The rows of X fall into several groups, and each row is roughly a mix of its group's hidden directions.
X:
[[-44.4  11.8   6.1  20.7   1.1  16.6  -5.2  -8.4 -28.0  29.6]
 [  7.4 -32.7   3.1  -1.2 -21.2  13.3 -48.8   7.3   7.9  18.7]
 [ 43.7  34.1  23.5   2.9 -15.5  -1.6   7.0  11.3  -2.8 -23.5]
 [-16.6 -13.4  -8.5  17.9  12.9 -36.6  37.7  10.7  25.6  -8.1]
 [ 14.1  10.8 -12.9 -36.1   7.5  37.7   5.2  27.3   5.0  23.5]
 [ 40.1  44.1  14.9  10.0   0.4  -9.7   6.7 -12.8   6.7 -19.5]
 [ 11.5 -45.9   4.2  14.5 -41.4  14.1  -2.4 -11.4  -0.7  -9.6]
 [-14.2 -35.9 -12.3  10.7  -1.5  -3.8 -35.0   5.0  39.1   7.8]
 [-16.8  24.2   6.4 -12.7  35.8  13.7   6.5  17.7 -40.5   8.5]
 [ -2.8  25.0  13.5 -25.7  27.8  15.0 -40.7 -12.2  17.0  -5.8]
 [-44.1   3.6  -9.5 -16.7  30.7  22.2  -5.5   5.6  21.3  18.2]
 [  0.7  24.0 -11.7  13.2  -1.2 -24.0 -14.0   3.6  44.0  31.6]
 [  3.9 -23.5 -39.1 -28.2   1.7  25.3 -12.1  27.8 -12.1   2.7]
 [-19.0 -21.8  -6.0  20.8  -1.8  -2.0 -32.8  13.5  45.0   4.1]
 [ 39.5 -26.2   2.2  17.4  -2.0 -23.2   8.8 -27.2 -14.1  22.4]
 [  7.1  -8.6  28.8  11.6   6.4 -51.7   0.3 -10.9  24.8  -8.8]
 [ 27.1  35.1  -0.9 -16.2  18.4  -9.0  30.3 -26.1 -14.8 -12.1]
 [ -4.6  -3.6 -28.5   5.9 -27.6  43.0 -10.2  11.1  -3.6  29.7]
 [-30.0  -5.6 -30.3 -11.2 -11.5  22.8   3.9  40.7  -6.6 -16.2]
 [  4.3   1.0  -8.2 -56.1   2.3  22.7 -21.0  10.9  12.1 -12.0]
 [ 21.2  12.8  15.1 -53.0 -14.9  24.2  -9.8  -3.2   6.5   0.9]
 [  3.9 -17.8 -15.2  -1.7  37.3 -30.8  22.1   5.2  33.5   8.0]
 [-16.3   5.5  -0.4  43.3  -1.2  -5.6 -33.3 -26.3  12.9  20.9]
 [ -3.8 -32.8  -2.0  10.2 -21.7 -18.3  -6.7  12.6  32.7  36.5]
 [ -3.3 -19.3  -6.1  40.3 -10.5 -20.9 -25.7  -1.8  36.6  -4.3]
 [  2.7  15.5  26.7  -7.4  33.3 -32.8  10.3 -11.9  -9.1 -32.8]
 [-23.6  -6.9   4.2 -15.7  24.5  15.7   8.7  29.3 -35.9  25.9]
 [ 29.8 -33.4   5.8 -10.5 -20.3 -34.0  15.9 -24.8   0.4  -5.2]
 [ -9.6  -3.0  11.4  -1.2   4.2 -38.5  37.1  -1.4  36.0 -14.3]
 [  7.7 -25.8  -6.8  21.2 -18.7 -10.1 -31.5 -33.5 -18.5  21.9]
 [-36.0  19.1  -2.0  -9.1  18.2  11.4  34.2  -3.8 -33.0  10.9]
 [-10.0 -24.6  43.2  18.0   9.7 -22.7   1.6  10.0 -26.8  16.7]
 [ 20.0  12.5 -12.4  18.2 -26.2 -13.4 -13.0 -22.9  43.9  -9.2]
 [ 28.8  35.2  15.0  -6.3  -1.6  -5.4  35.3   8.4 -14.7 -26.7]
 [ 24.7  24.8  -9.4  13.0  16.6 -28.7  16.7 -34.5  15.7 -17.7]
 [-32.7  -3.1 -11.8  26.0   2.1   1.9 -39.3  -2.8 -20.7 -26.8]
 [-15.9  33.7 -11.2 -20.6  38.1 -16.2   3.2  19.2  12.1  20.9]
 [  0.9  47.8   0.2  12.8  25.3 -11.5  25.8 -23.3   8.2 -10.8]
 [  6.9  28.3  -5.3  26.2  14.1 -28.9  27.1 -16.4  19.8 -24.7]
 [ 24.8  -8.0 -14.3 -25.6  34.1  15.7 -36.3  -7.2   1.3  17.1]
 [  9.2   2.4  -3.2  -7.7  -6.4  35.3   6.6 -16.6 -34.0 -41.0]
 [ 28.2  26.2  20.4   7.1  22.5  10.4   8.5 -11.4   7.9  42.2]
 [-27.3   2.0 -29.3   1.9  -5.8  29.1   7.2  44.0 -11.2  -1.9]
 [-17.2   2.5  -3.3 -29.6  12.7  24.9  -2.0 -16.9 -37.0  31.2]
 [  8.2  25.2 -21.5 -16.0   9.8 -24.7   0.6  -9.1  47.3 -13.0]
 [ 36.6 -10.2  14.3   0.9 -30.8   8.4 -38.5  -5.4 -16.7  12.2]
 [ 25.9  -4.4   4.4   8.7  -7.2  -8.4 -22.3  18.5  49.4 -20.4]
 [  0.7 -11.1 -30.3  11.1  28.6  21.6 -38.3   6.6 -21.1  14.1]
 [  2.2 -39.3 -21.9  -4.6 -36.5  33.9   0.2   4.8   2.8   6.5]
 [ 38.8   2.0  18.7 -40.7 -10.2  12.0 -15.0 -22.6  -1.7  10.6]
 [  0.4  21.0  20.9  31.8 -13.1   0.2  -7.8  33.5  32.0 -18.4]
 [-14.7   9.8  26.7  -3.9 -37.9 -18.1  32.0  -2.1  11.3 -25.5]
 [ -3.9 -19.0 -18.8  17.2  30.6 -31.5  29.9  10.3  24.1   8.1]
 [-30.3  -6.9 -20.3  42.7 -12.2   5.8  -1.3  17.9 -28.8  -8.4]
 [ -0.6  20.2  24.0  -7.2  33.6 -10.2  10.9  -8.9 -32.5 -33.0]
 [  5.6  41.0 -28.6  10.7  -8.3   3.1 -15.7  -3.0  35.5  19.2]
 [ 13.1 -15.1   7.0  27.1  -5.2 -12.6 -34.0 -35.7 -28.5  -2.6]
 [ -1.4  -0.1 -12.4 -36.4  17.7  22.2  18.4  -1.6 -23.2 -38.0]
 [ -8.5  -3.3 -32.4 -48.0  17.7  15.0  16.4  13.8   7.3 -11.0]
 [ 35.0 -12.7  -0.1  27.7   6.7 -13.3  23.0 -12.4  -9.8  38.1]
 [ -1.3  47.2  -4.0 -17.7  38.7 -10.8   6.0  -4.0  -1.7 -19.6]
 [-47.5 -26.3  -1.6   6.6  -8.8  13.0   2.1  17.1 -25.8  20.3]
 [  3.8 -25.8 -28.2 -34.6  21.3  -6.2   4.5 -34.7  -9.1  11.6]
 [ 25.8 -24.6 -22.2 -33.2  15.9  -9.7  -9.3 -13.1  32.7  -8.2]
 [ 45.8   1.0   0.6   2.0  -9.5 -25.3  12.0   5.5  19.4 -35.0]
 [-50.1  -9.9 -21.5  10.6  27.4  -7.0  12.0  -7.3  19.0   8.5]
 [  7.8 -24.0 -22.4 -12.2  17.7 -21.8  37.4  18.4  26.5   9.5]
 [ -7.9  20.3  23.5  47.9  16.9 -20.7   6.4 -20.0   5.2  10.4]
 [ 31.3  49.8  17.2   9.1   0.4  -4.4  12.8 -16.8 -12.9 -11.6]
 [-12.7  31.7   3.3   2.9  29.3 -28.9  -5.6  16.0  16.7  34.2]
 [-13.5  32.5  32.5 -27.3   2.6  -2.3  -2.9  -8.9  33.0 -19.7]
 [ 10.9  14.5 -26.3  -5.3 -17.7  45.4  -1.5 -15.6 -13.2 -27.7]
 [ 23.6 -14.8   4.9  19.0 -40.4   2.7   9.9 -11.6 -37.8  12.1]
 [  3.5  29.5   7.0 -18.9  11.0  20.3  -1.1 -28.3 -37.3  24.3]
 [ 13.0 -35.0 -11.4 -20.3 -17.6 -10.1  10.3 -13.3  29.9 -32.9]
 [ 34.2 -29.5  -2.2   9.5 -26.8  -8.0  -2.2 -21.3 -33.4  10.5]
 [-14.6   0.6 -21.2 -43.5   8.0  21.5  -0.8  32.5  18.5 -11.5]
 [  2.4  -0.7 -17.4 -20.3   6.5 -33.0   3.7   1.1  52.3  -0.7]
 [ -0.7  41.2  14.4  24.1   0.5   7.4  -9.1 -30.8 -25.7  19.4]]

One row of each group comes first, with its name. Which group is each row after those in?
[ 30.3  33.2  -2.7 -25.0  20.7  -0.3  11.8 -35.5 -11.6  -0.5] | <103>
[  9.4 -37.3  37.2  21.3 -15.1 -23.6   1.0 -13.8  -7.7 -15.8] | <57>
[-17.1  34.3  22.2  22.3  27.9 -11.1  17.9  -1.6  29.1   9.1] | <39>

[ 17.9  19.2  17.7 -30.8   0.0  20.1   9.9  40.7  11.9 -18.9] | <103>
[ 23.5 -11.1  -4.4  10.3 -10.2 -31.9  30.3  13.3  11.8 -38.1] | <103>
[ 21.2  28.3  10.2  32.5 -15.1 -13.7 -14.2 -30.4  15.2 -20.6] | <57>
[-15.0  -1.1  -6.5   3.1  -2.0  41.3  -2.1  19.5 -38.8  27.0] | <57>
[-16.9  18.1  -2.2 -36.1  23.2  25.2  11.6 -12.6 -27.5  21.6] | <103>
[-18.8   4.8  19.9  11.2  18.6   8.2  -2.7  22.1 -40.2  34.5] | <57>
